In the data rows, the value 50 means zero.
Some points, one per row:
41,56,49,42,54,41,49,41,47,53,53,40,48,37,57,51,55,27,47,48,46,40,48,42,63,41,34,56
60,59,56,60,56,30,51,60,42,67,30,66,68,42,51,60,30,83,56,50,55,70,34,58,52,57,63,53
42,42,45,45,54,59,48,56,52,45,67,50,35,57,47,31,61,51,45,51,46,45,58,62,55,53,56,53
40,43,38,42,42,45,42,53,42,49,54,52,56,50,33,54,46,45,42,40,34,52,56,65,42,75,50,53
59,54,43,52,45,44,57,58,47,54,40,57,58,52,44,63,47,60,51,40,53,57,38,52,40,60,51,48
55,42,42,71,58,72,34,55,58,33,44,52,45,48,83,39,57,28,65,59,70,52,51,30,49,27,55,52
61,49,73,68,66,72,59,63,63,38,52,58,40,67,65,27,57,83,62,74,64,60,53,39,58,30,72,39
56,61,63,51,53,38,64,47,44,61,37,53,60,45,53,63,43,68,55,53,60,55,36,48,59,46,49,48
39,43,43,35,47,60,46,49,58,46,79,42,29,61,38,30,62,37,37,46,36,35,63,64,46,52,48,53
40,41,37,51,51,57,33,66,46,39,54,50,39,51,55,36,57,35,54,42,43,51,58,53,45,56,56,55
51,58,45,45,48,35,54,42,42,60,41,45,55,34,50,68,47,37,50,42,57,46,42,48,55,52,39,61
48,44,44,52,47,58,40,45,54,48,56,50,48,55,53,43,49,41,48,52,44,48,56,49,44,47,48,46
61,58,70,56,61,52,66,61,50,55,43,59,49,61,43,50,48,92,53,56,55,62,50,52,61,46,65,40
58,60,61,62,56,43,55,26,52,53,30,41,69,30,77,74,46,17,60,55,63,43,42,13,62,19,21,51
59,52,51,53,47,53,54,44,56,55,50,51,53,53,54,51,48,55,51,53,55,49,43,44,45,44,49,45
49,49,48,55,56,58,48,40,59,48,53,45,49,49,64,52,54,23,49,52,50,36,54,33,48,27,35,49
43,40,44,44,49,56,46,47,57,34,66,43,43,59,37,41,60,41,41,49,38,42,65,55,48,57,50,53
50,50,54,54,53,56,46,40,53,50,53,45,49,49,61,47,47,42,51,60,55,44,51,39,55,35,44,47
39,43,42,38,52,42,49,54,39,58,53,54,52,46,32,58,48,51,39,36,37,52,59,73,48,71,50,59
54,44,54,61,59,69,52,57,65,29,57,51,42,60,60,35,62,46,57,55,53,49,62,37,56,29,54,42
59,53,54,56,49,43,64,61,42,53,34,59,61,53,45,54,49,76,54,49,54,64,32,51,44,68,60,47
48,46,40,47,47,52,47,48,44,51,51,51,47,47,47,61,56,34,45,36,47,47,57,55,42,56,42,53
56,61,69,62,61,35,64,51,38,62,24,57,74,43,51,71,32,81,58,56,51,63,43,44,59,51,54,44
52,41,44,71,53,65,33,53,60,39,47,50,52,51,73,42,51,24,63,54,49,49,57,29,41,29,47,44
47,38,37,52,47,63,35,43,57,50,65,46,40,50,52,51,54,19,46,43,40,37,68,51,34,44,39,55
62,52,68,65,65,55,65,67,53,52,39,67,51,65,55,40,49,90,63,55,55,64,47,48,56,34,67,41
54,44,55,56,53,71,58,67,61,38,59,55,35,72,49,27,64,68,55,55,55,53,53,52,45,45,67,42
44,55,54,24,38,33,61,53,33,71,66,48,37,56,10,52,48,95,28,46,44,53,50,93,49,96,67,57
47,52,39,55,50,55,37,39,53,51,49,45,54,40,70,55,45,25,49,58,59,41,45,36,43,39,40,48
50,51,50,51,46,43,45,43,42,64,41,52,62,48,45,61,35,57,46,49,41,55,49,54,44,58,48,47
58,51,49,62,58,48,43,59,56,49,44,62,52,47,65,44,44,57,59,53,61,60,42,48,53,40,59,53
57,51,57,62,48,46,51,47,50,52,32,56,73,53,52,60,34,64,57,57,46,61,43,42,47,49,51,38
51,40,46,50,45,67,47,49,69,30,63,45,47,62,55,25,59,34,52,59,46,40,56,40,45,42,51,44
55,55,39,41,41,47,56,40,57,41,55,41,44,40,51,52,61,29,51,39,61,40,41,41,55,41,34,58
35,43,39,31,48,41,49,54,37,61,60,52,46,47,25,57,49,52,33,34,34,50,62,81,47,79,50,61
52,48,56,46,47,52,63,52,52,37,49,54,58,59,37,54,53,68,54,50,53,58,48,51,57,54,53,37
64,44,60,78,61,79,49,60,72,17,44,59,43,60,88,26,64,53,74,75,85,60,45,18,61,14,65,38
54,43,49,60,56,69,42,64,61,42,59,58,31,60,65,25,60,60,56,60,63,55,52,51,48,42,68,51
53,47,51,54,53,51,43,46,44,69,50,55,48,54,52,54,44,50,46,48,44,47,57,57,40,47,46,51
45,52,41,35,39,34,53,53,40,54,50,48,51,43,31,55,49,54,42,38,44,53,41,66,46,78,52,58
48,66,45,31,40,14,61,47,24,88,36,49,61,34,21,90,36,59,35,21,36,52,41,74,40,84,38,63
53,49,49,53,46,52,49,49,51,49,54,55,49,52,49,53,50,58,48,52,59,56,47,53,50,55,54,45
38,36,38,32,41,74,45,63,67,17,94,44,11,70,36,06,83,40,42,48,49,40,63,67,50,58,64,51
Then 24 other points, each followed by its number:
51,51,62,54,53,46,53,52,53,54,41,54,68,55,50,54,38,54,58,49,34,56,54,46,47,43,46,37 0
49,51,48,44,49,45,57,61,46,57,51,55,47,53,36,48,53,65,47,40,46,55,46,64,46,64,59,54 1
46,55,38,43,45,41,42,34,42,63,49,39,50,32,55,69,47,21,44,42,52,36,51,45,50,47,31,62 2
44,40,51,45,53,62,51,62,50,30,65,54,31,59,46,42,70,53,50,49,58,53,65,59,58,55,56,48 3
52,60,65,39,44,26,69,56,28,71,38,56,60,49,22,77,40,94,41,40,45,63,48,76,44,86,57,48 4
52,47,52,54,50,64,42,36,66,49,64,39,44,54,58,43,54,26,46,58,45,35,60,39,41,33,40,47 5
48,46,40,41,44,55,52,51,60,51,65,47,42,59,36,45,58,40,40,37,34,41,58,57,40,53,44,50 6
60,50,46,59,50,63,47,36,65,46,52,46,50,49,71,49,55,26,55,55,62,41,45,27,47,24,36,47 7
51,63,48,38,44,34,54,18,42,65,45,36,57,27,56,79,46,18,40,48,59,33,42,39,58,42,18,60 8
51,47,41,65,54,55,34,44,55,41,38,48,62,38,77,52,47,16,61,55,54,48,48,25,50,30,40,50 9
53,57,66,54,54,45,60,48,49,42,40,48,62,48,49,59,46,63,55,60,53,54,50,40,62,48,50,41 10
58,67,57,54,44,33,57,44,40,54,25,53,75,32,58,64,30,64,64,56,63,60,25,39,65,46,48,42 11
39,56,55,40,47,42,42,42,39,45,51,38,50,39,52,48,46,42,49,60,54,45,47,47,67,53,47,51 12
41,42,54,42,59,63,52,64,54,35,71,52,22,61,51,24,69,58,52,51,54,48,62,64,60,44,65,54 13
48,45,55,48,52,49,55,52,52,40,54,50,54,61,33,47,50,67,44,52,39,53,60,57,49,61,58,47 14
45,49,39,34,42,50,56,59,51,54,69,48,29,56,30,47,65,47,38,29,43,44,57,70,41,63,49,58 15
44,44,46,44,48,65,51,54,66,20,69,45,39,62,50,32,67,48,48,61,58,43,52,46,58,46,57,43 16
43,48,39,47,53,40,44,37,39,59,38,49,65,30,52,76,42,22,44,38,45,45,55,49,50,52,30,61 17
36,49,31,35,48,38,37,46,34,71,57,44,42,35,43,56,48,22,37,34,35,38,55,67,43,65,38,71 18
42,48,36,31,36,29,52,46,39,68,55,49,55,44,12,59,37,61,36,34,25,47,50,81,38,93,52,63 19
48,39,34,57,52,72,31,43,65,44,68,45,30,50,71,37,64,04,48,47,50,34,65,38,38,25,36,56 20
50,51,54,59,54,42,53,57,42,45,27,57,70,44,51,66,43,57,59,46,49,63,48,44,53,54,52,45 21
67,58,70,80,68,45,60,60,49,54,12,67,81,48,72,59,31,81,74,66,63,72,34,27,59,28,62,39 22
45,58,44,31,40,35,51,34,37,68,57,37,46,37,36,67,47,45,32,47,51,39,48,63,52,69,40,62 23
Which two of these numbered points are nearest to each point below, ignoring the 3 directions in which the first points spread most? Their numbers follow each, nearest first.
57,65,62,49,43,35,64,57,40,52,33,58,68,45,43,53,33,92,61,55,59,67,28,56,63,60,65,38 > 11 16
36,50,39,25,40,43,50,50,45,44,67,41,43,51,26,50,57,52,34,47,43,41,50,69,50,79,53,54 > 16 10
52,52,54,64,56,44,51,51,44,43,21,55,75,37,63,71,42,43,64,49,54,60,47,31,55,41,44,45 > 21 22
51,47,42,54,52,55,40,34,52,64,53,45,46,43,62,62,50,15,45,44,48,37,58,41,40,32,29,57 > 20 7
44,40,44,51,51,60,46,63,54,31,55,53,44,55,48,40,62,44,53,44,47,53,60,52,50,52,56,48 > 21 22
48,49,60,54,60,57,57,46,63,35,53,48,52,54,59,39,52,51,55,63,54,48,54,39,69,27,49,43 > 10 16
39,41,39,41,52,50,46,52,45,51,57,53,47,48,40,52,52,40,41,39,41,49,62,66,48,61,48,58 > 17 22
47,44,44,42,48,60,54,71,55,47,68,55,24,66,36,32,70,58,45,34,42,48,62,68,39,59,60,53 > 15 1
54,47,44,56,47,45,51,41,56,49,42,50,63,44,47,56,40,44,55,50,44,47,48,44,47,51,47,53 > 19 22
53,61,52,46,51,34,58,43,50,46,37,49,67,38,53,66,42,46,55,47,61,51,38,39,66,36,39,50 > 16 11
68,53,80,77,62,48,69,54,58,34,19,62,85,63,54,60,35,97,67,71,57,73,44,28,59,39,66,28 > 14 10
70,57,58,63,51,56,67,49,69,27,39,53,58,51,65,45,57,58,69,57,75,55,35,22,63,21,49,41 > 16 7
45,53,36,36,41,40,48,39,48,65,56,42,51,44,35,64,49,28,36,30,31,37,53,57,40,59,31,58 > 6 7
41,53,44,36,42,41,42,46,47,41,55,42,58,45,43,49,46,47,41,55,52,51,45,57,57,64,51,48 > 11 16
48,55,53,60,53,50,40,50,51,44,43,51,54,41,64,42,39,46,58,63,58,56,36,37,60,33,58,49 > 11 9
49,52,60,49,51,40,53,50,46,60,39,52,71,51,44,61,34,53,55,44,29,55,54,51,46,51,43,40 > 0 14
39,52,30,39,44,32,31,48,22,76,41,45,52,28,45,72,40,31,39,33,45,48,48,70,38,80,44,72 > 18 9
56,49,64,61,61,68,52,56,59,44,56,52,36,60,64,33,58,62,55,66,61,51,55,42,54,35,62,48 > 2 23
46,48,32,45,41,37,44,30,48,60,45,42,61,31,43,67,39,18,46,40,37,36,49,48,44,59,31,65 > 19 22
53,57,43,42,44,34,61,45,48,69,40,47,58,44,34,72,42,48,45,30,37,43,48,54,41,56,37,58 > 6 15
50,50,56,61,55,51,43,47,52,48,38,51,68,52,59,55,36,48,57,58,40,53,55,37,51,36,48,40 > 0 14
57,53,59,46,48,54,60,52,53,55,59,51,38,58,44,47,57,70,44,53,61,52,50,60,47,54,58,48 > 7 2
45,41,36,48,45,54,33,40,49,62,63,45,44,45,46,59,48,21,42,39,36,37,66,58,31,54,38,58 > 20 5
41,54,42,37,44,25,46,31,32,66,42,39,68,34,31,82,37,35,33,39,31,42,54,57,45,74,31,62 > 14 10
47,52,56,46,54,31,59,57,32,66,31,62,71,45,30,72,34,81,45,42,42,66,49,72,51,77,58,52 > 17 22
58,58,68,59,61,36,68,62,43,65,25,65,71,52,45,54,31,99,58,59,52,72,34,55,59,54,68,45 > 22 9
52,44,61,58,63,69,49,49,61,29,51,52,42,58,76,30,59,43,66,64,68,46,57,34,68,11,50,44 > 13 2
42,37,34,48,50,77,37,59,66,31,81,47,12,62,58,23,77,19,48,43,54,37,67,53,43,35,51,56 > 15 20
46,43,52,46,49,65,50,58,60,29,69,49,33,62,49,25,64,59,50,61,60,51,55,55,59,51,65,45 > 16 2
46,47,46,52,53,50,41,38,49,53,49,47,53,42,56,57,42,31,50,49,45,41,61,48,54,38,41,55 > 17 22
58,53,65,63,59,51,60,57,52,46,37,56,61,55,53,55,45,71,59,56,52,60,52,40,58,41,57,39 > 14 10
44,51,31,43,44,48,44,37,46,47,50,37,44,31,59,68,61,00,47,36,59,34,52,40,51,44,25,64 > 3 2
56,44,51,60,56,62,42,45,54,59,53,54,45,57,63,47,50,40,51,53,50,44,58,46,42,31,45,47 > 20 5
55,52,68,48,50,52,65,51,53,42,51,50,54,62,39,52,51,74,52,56,50,54,54,50,56,49,53,35 > 10 14
51,36,36,64,58,75,40,60,70,29,60,55,35,56,73,27,68,24,59,52,59,48,56,37,47,26,52,54 > 1 9
48,54,57,29,43,47,64,48,50,54,71,48,34,60,28,42,58,72,35,51,52,46,51,73,56,66,57,51 > 8 23
51,52,60,42,46,40,66,70,43,63,54,60,45,63,24,44,48,99,44,46,44,62,47,80,37,83,75,50 > 1 4
51,53,51,58,53,50,53,50,53,32,35,50,60,39,69,55,56,39,63,54,68,55,42,29,64,36,46,48 > 3 16
60,62,64,63,48,34,61,37,41,50,17,53,78,33,68,74,37,61,63,64,76,61,27,30,58,46,47,45 > 16 11
62,66,60,49,45,25,63,42,35,82,25,54,78,42,37,81,25,82,47,47,48,61,30,55,45,68,49,46 > 7 5
50,60,40,33,37,24,55,38,39,79,46,42,61,37,30,72,39,47,33,35,32,42,41,62,36,78,35,60 > 7 6
43,43,36,41,45,59,46,48,58,35,68,43,37,52,47,39,67,21,45,39,47,39,56,52,47,47,43,55 > 1 15
55,56,52,58,52,37,47,45,39,75,32,54,65,41,52,73,33,54,48,45,44,55,47,49,39,53,44,52 > 20 22
51,59,43,45,46,34,48,38,37,76,43,44,55,36,46,72,38,48,41,46,53,43,43,53,45,59,41,62 > 2 23
53,51,61,57,54,47,45,27,50,59,42,43,64,41,64,61,40,29,48,62,51,44,50,31,50,36,33,50 > 5 14
59,59,72,50,49,45,56,44,38,65,41,49,57,50,44,78,44,66,47,49,56,53,57,55,44,55,46,41 > 4 5
56,49,64,69,58,57,49,51,61,40,35,55,70,59,63,47,37,61,64,65,46,58,52,30,53,27,55,33 > 0 14
54,49,59,34,40,64,60,52,65,40,88,47,15,74,34,13,70,78,36,64,57,45,51,72,50,58,70,45 > 8 23
58,61,63,55,57,37,69,45,51,54,30,52,70,46,53,68,42,63,58,51,51,55,40,35,65,35,42,45 > 10 16
67,50,51,64,47,63,57,37,77,44,51,48,48,57,65,40,53,40,60,60,57,40,43,27,46,21,45,45 > 7 6
62,47,72,59,56,68,61,65,63,45,62,60,36,79,44,18,52,99,56,71,58,61,51,61,54,43,84,36 > 5 7
